(in the rows, 128 means zero)
A single turn carries every row of the set below to another of its rows. Some are shown first; where does it send the rows asked next?
metaz: [114 108 138 111 161 150 115 134 116 137 139 148 160 163 104 124]
Vup: [105 149 143 133 143 158 126 146 102 128 130 126 138 172 104 106]
gule: [139 116 110 107 138 138 134 149 129 157 132 129 121 147 168 133]
kas: [164 121 130 103 105 148 155 116 110 147 121 108 150 128  79 132]
Riti: [116 174 140 110 115 136 135 137 123 128  71 125 135 133 117 125]
Lep: [140 169 110 118 131 127 132 140 145 123 136 123 128 135 113  85]
fozib: [129 124 106  91  95 111 133 138 145 136 117 103 147 165 136 123]
gisor: [128 142 133 144  81 134 144 139 134 120 119  95 124 101 102 145]
gufi: [125 160 128 164 130 147 134 127 144 101  88 131 136 138 114 124]
nugu: [124 107 161  93  91  99 122 132 116 132 133 142 127 138 148 128]
zitak: [ 93 101 156 130 150 148 154 119 118 129 125 158 124 126 121 157]
Puz: [109  61 135 124 142 134 129 127 116 141 134 147 118 134 115 126]
ninu: [110 135 143 114 150 165 125 132 143  83 113 132 126 137 119 151]
Baz: [146  96 129 113 114 142 164 106 107 118 151 102 127 108 114 130]
Basun: [146 103 159 149 119 150 110 118  91 125 115 120 133 119  99 155]
tuge: [114 175 109 132 130 124 119 137 154 130 129 143 145 132 139 122]
migim: [126 132 133 137 115 138 152 122 132 119 133  98 163 136  81  95]
vagar: [104 160 125 148  78 152 131 144 135 120 129 126 128 130 115 127]
Begaz: [157 106 135 100 112 114 131 113 170 113 124 134 125 124 146 134]
Sez: [143 137 144  94  93  96 139 135 143 121 118  99 153 131 124 135]
gorol: [130 116 126 109 125 146 119 114 161 120 153 162 147 130 142 151]
Mas: [145 120 137 138 128 181 139 120  92 125 114 113 111 140  95 135]
vosus: [151  90 131 106 141  99 144 121 111 144  92 119 127 137 120 122]
Ziza: [137 113 137 134  87 100 123 116 107 156 121 147 120 123  98 146]
zif: [139 123 132 124 141 122 155 129  85 152  99  94 113 125 103 142]
voka: [ 95 110 106 130 160 139 117 144 133 134 154 122 117 138 133 140]
lugi: [125 100 104 156 128 171 135 157 131 133 153 141 137 145 117 145]
gul: [125 126 159 114 127  88  97 119 143 131 121 139 130 158 128 123]

kas moves to nugu
Ziza moves to gule
gul moves to lugi
And these:
fozib moves to zitak
Begaz moves to metaz
Vup moves to gisor
tuge moves to Mas

A single turn carries every row of the set below to another of its rows. Some are shown first; where does it send the rows asked next?
zodod: [137 139 108 143 122 139 124  89 102 139 108 103 123 167 120 145 158 105
 133 135 119 111 149 124 112]
dal: [141 131 118 142 101 133 133  93 123 115 110  91 105 133 128 141 158 121
 142 129  94 155 126 130 103]
Vato: [120 102 146 149 100 126 146 150 100 127 111  96 120 159 124 103 122 139
 147 129 142  78 114 160 121]
nibo: [142 109 143 132 136 128 121 112 140 119 173 133 132 153 105 115 172 147
 102 158 137 109  89 129 131]
kebu: [126 140 142 119  92 128 128 153 158 114  90 107 175 113 141 138 117 114
 118 130 138 138 123 117 143]
Buvu: [156 148 174 131 136 114 183  99 155 109 134 149 150 138 122 153 156 141
 120 112 139 106  99 133 134]
mesif: [134 137 131 107 119 119 126 141 133 121 109 124 182 148 133  98 139 113
 134 124 174 122 124 117 138]
kudi: [151 142 159 130 153 118 172  90 166 104 143 140 132 112 124 142 144 143
 133 120 134  90 119 108 145]
pag: [113 128 135 110 108  94 130 148 148  78 113  98 132 111 139 114 128 128
 126 135 144 123 107  95 120]
Totov: [124 134 151 136 114 136 126 114 129 140 172 142 164 149 102 145 145 129
  98 152 123 127 119 153 169]
Giv: [114 110 144 148  88 135 140 153 128 142 114  96 133 142 125 107 116 158
 137 120 121 125 115 177 121]
subi: [136 155 161 133 153 107 183  95 160 107 143 147 134 135 115 133 144 137
 121 113 141  98 115 121 129]
tur: [108 104 149  95  90  96 146 152 120 111 117 123 162 139 154 139 153 135
 117 130 137 114  99 112 118]
Negut: [111  91 126 101 120 115 118 133 121 130 115 132 175 114 145 127 140 129
 133 138 144  98 134  96 143]
zufez: [147 143 157 133  84 132 172 129 145 109 143 117 112 139 123 121 154  89
  99 150 126 104  90 138 153]
Fipud: [151  95 146 134 107 142 142 120 161 121 142 122 117 112 125 139 163 123
  91 165 108  95  85 117 144]
patal: [127 119 113 137 118 132 124  84  84 134 113 102 125 158 138 158 165 121
 119 122  99 112 136 131 118]
Dila: [137 138 165 139 147 122 168  89 162 114 132 150 151 101 119 160 137 141
 114 118 119 100 117 120 143]
ruvez: [124 154 136 138 116 131 143 113 139 110 164 122 123 123  97 116 130  92
 112 152 130 111 132 130 180]
Zut: [129 120 116 132 106 122 133  88  99 112 119  94 109 151 139 145 169 134
 124 116  92 137 118 136 109]
Nir: [128  90 148 157  94 145 138 143 119 151  95 108 138 128 118 121 111 138
 140 144 122  88 124 157 119]
rokug: [105  96 136 149 102 130 129 141 118 128 119  86 113 121 130 113 102 155
 142 127 114  91 133 154 139]
Gakin: [141 148 172 128 131 122 190 101 168 127 134 145 148 127 133 163 145 136
 114 118 121 100 120 126 142]
gim: [123  97 132 152 114 136 129 139 132 135 109 100 121 131 107  83 115 151
 148 136 138 104 122 152 107]
Tufez: [149 146 116 148 104 141 132  97 124 136 100  98 121 153 119 149 154 102
 144 141 111 141 139 130 102]

Gakin moves to Dila
zodod moves to Zut
And these:
Nir moves to rokug
ruvez moves to nibo
pag moves to mesif

A single turn carries every row of the set below to another of its rows. Some are shown first; where does it send the rows asked next?
G: [147 144 168 145  99 146 115  80 194 145 150 150 119 135 101 128  95 115
 124 107 129  85 140 146 102 141 153 183 134]
V: [144 117 186 145  65 147 127  98 155 143 141 124 116 147  80 119 114  84
 128 112 138 110 132 134  81 135 119 189 100]
S: [132 103 123 108 140 104 142 120 141 128 146 134 129 114 112 124 101 135
 151 120 172 108 120 103 106 137 128 112  86]
J: [146 143 170 145  88 147 120  87 182 160 159 145 124 139 104 130  98 122
 121 110 123  80 146 153 102 136 157 182 120]
X: [151 110 142 103 143  95 116 121 131 116 150 104 170  91  95 107 128  95
  96 127 156 105 143 138 126 174 128 143 127]
Q: [147 111 175 154  78 156 101 118 155 169 158 148 121 130  93 105 112 122
 140  85 159  98 139 146 105 148 109 175 152]
T: [154  95 119 106 106 105 123  74 133 125 166 159 149 115 102 139 152 119
 149 114 159 140 152 136 147 179 132 152  83]
D: [146 114 188 145  66 147 130 104 142 157 154 122 115 147  84 118 113  93
 120 109 135 102 141 146  81 135 128 188  95]
A: [149  92 114 109 106 103 133  62 122 140 158 169 141 123 100 147 142 113
 154 114 164 138 141 130 139 177 144 158  92]
Z: [142 100 142 108 137  90 110 110 126 138 145 113 173  97  82 113 129  83
  91 126 148 107 138 130 131 185 131 152 133]
R: [117 103 127 103 129 109 138 120 131 140 142 124 123 115 105 123  91 139
 148 121 164 107 101  92  97 127 129 125 104]
F: [140  97 117 100  93 112 118  59 126 137 168 165 142 117 100 143 143 130
 157 111 151 144 137 129 143 172 138 167 101]
U: [123 104 122 109 134  98 142 120 139 148 135 134 143 115 111 126  95 126
 150 128 171  98 110  97 102 135 134 114 106]
W: [139 114 144  97 129  98 109 105 123 123 148 101 169  92  88 111 124  92
  88 130 142 110 132 136 123 174 138 164 145]
N: [143 112 176 153  78 154 102 122 150 185 166 143 119 132  95 109 110 130
 133  86 145  89 143 149 105 145 116 173 138]

N moves to D
Z moves to A
X moves to T
And these:
R moves to W
Q moves to V

